In the rows, 128 means zero.
First come named moves, each a turn or a mirror, each shown by rows before and after it. For each pair of rows after them, which moves, in which order, take the first row to the second? The first pair is done for you.
move lepi:
[110 136 151 180 135 120 134 135 147 133]  ->  [115  85 134 163 118 136 141 151 125 141]
[131 120  93 115 119 143 151 125 138 146]  ->  [124 151 105 126 130 129 152 113 156 146]
[125 123 126 129 132 108 119 122 129 122]  ->  [124 121 122 124 131 111 117 124 122 121]
[132 122 151  78 128 118  84 109 135 134]  ->  [128 120 150  78 126 118  84 108 135 131]
move Goguv:
[128 107 155 119 147 114  85 126 117 117]  ->  [137 101  99  96 115 143 134 139  98 133]
[119 150 115 110 125 141 153 116 124 131]  ->  [114 155 147 125 147 128 126 110 139 124]
[ 70 106 143 209 137 153  97 140 134 170]  ->  [ 95  48 134 169 126 140  85 131 114 182]
move Dono:
[142 161 141 124 132 101 116 107 120  96]  ->  [133 158 157 139 132 106 107 121 119  92]
[130  81 142 136 137 132 116 135 121 120]  ->  [141  83 122 113 127 134 131 125 109 123]
[155 156 141  84 132 103 101  95 139 151]  ->  [123 139 186 144 143 117  78 130 148 137]
Now pairs of rows:
Between the rows of a pair lie 2 to 4 moves.
[149 108 166 131 152 101  95 103 122 105]  ->  [141 176  90 127 125 124 166 107 132 127] => Dono, Goguv, Dono, Goguv
[153 153 137  93 135 112 127 101 123 125]  ->  [152 127 102  92 121 124 138 110 122 147] => lepi, Dono, Goguv
[139 147  93  96 124 112 139  80 149 152]  ->  [115  61 117 139 108 151 127 147 124 143] => Goguv, Dono, lepi
[ 97 147 142 181 132 147 111 156 123 104]  ->  [140 173 115  96 127 119 126  97 101 103] => Dono, Goguv, Dono, Dono
[146 161 127 127 139  96 137 102 131 137]  ->  [145 116 133 137 145  89 108 110 136 148] => Goguv, lepi, Dono
[ 85 160 140 157 143 152 136 141 131  99]  ->  [108 165  93 114 125 147 167 114 122 119] => Goguv, Goguv, Goguv, Dono
[100 115  86 135 132 156 151 130 142 147]  ->  [ 98  98 105 134 130 164 143 145 123 131] => Goguv, Goguv, Dono, Goguv
[129 122 173 138 143 121 100 135 135 118]  ->  [129 133 124 124 110 158 159 150 105 115] => lepi, Dono, Goguv
[103 185 126 193 121 160 162 134 145 125]  ->  [132  49 164 160 130 137  89 129 116 128] => lepi, Goguv, Goguv
[126 170 105 162 140 135 134 128 151 130]  ->  [118 129 143 177 145 141 111 153 135 112] => Dono, lepi, Goguv
[142 166 106 131 137 107 166 107 144 136]  ->  [138 117  85 133 121 122 174 126 134 153] => Goguv, lepi, Dono, Goguv
[130 109 101 128 106 136 145 139 127 150]  ->  [124 103 132 140 110 146 138 157 113 125] => Goguv, Goguv, Dono, Goguv
[101 104 188 171 153 132  98 175 114  90]  ->  [148  67 161  96 157  85  75 112 112 120] => Goguv, lepi, Goguv, Dono
[117 188 131  99 131 118 114 108 156  98]  ->  [130  92 142  89 131 107  76 115 148 118] => Goguv, lepi, Dono, lepi
[114 155 121 131 129  98 128 116 150 130]  ->  [104 112 133 156 130 108 118 140 146 131] => lepi, Dono, lepi, Dono
[105 135 167 181 133 149 118 162 136  98]  ->  [110 193 145 164 134 139 141 131 154 106] => Goguv, Goguv, lepi
[128 162  96 142 108 139 165 133 145 146]  ->  [151  86 141 121 132  99  92 113 139 146] => lepi, Goguv, Goguv
[ 90 225 157 177 143 126 132 113 174 108]  ->  [146 136  64  56  88 139 188  94  98 130] => Dono, lepi, Dono
[126 114 195 149 142 113  84 129 155 128]  ->  [138  68 155 132 124 113  89 128 155 162] => Goguv, Dono, Dono
[132 111 139 178 137 169 153 165 136 120]  ->  [148  94 132 148 126 173 160 165 110 112] => Dono, Goguv, lepi
[146  64 156 123 132 119  93 130 104 118]  ->  [116 110 127 164 104 167 148 176 101 110] => Goguv, Goguv, lepi
[117  79 138 145 125 145 126 169 123 118]  ->  [125 113 175 126 144 122 107 142 114  87] => lepi, Dono, lepi, Goguv
[133 155  68 123 131 132 159 107 159 151]  ->  [128  89  96 158 145 123 111 129 170 160] => Dono, Goguv, Goguv, Dono
[122 120 160 150 113 162 140 171  90  94]  ->  [157 162 164  93 134 114 121  99 103  99] => Goguv, Dono, lepi, Goguv
[145 160 124  99 122 107 139 109 128 126]  ->  [133 152 115 137 125 103 124 114 157 155] => Dono, Goguv, Goguv, Dono
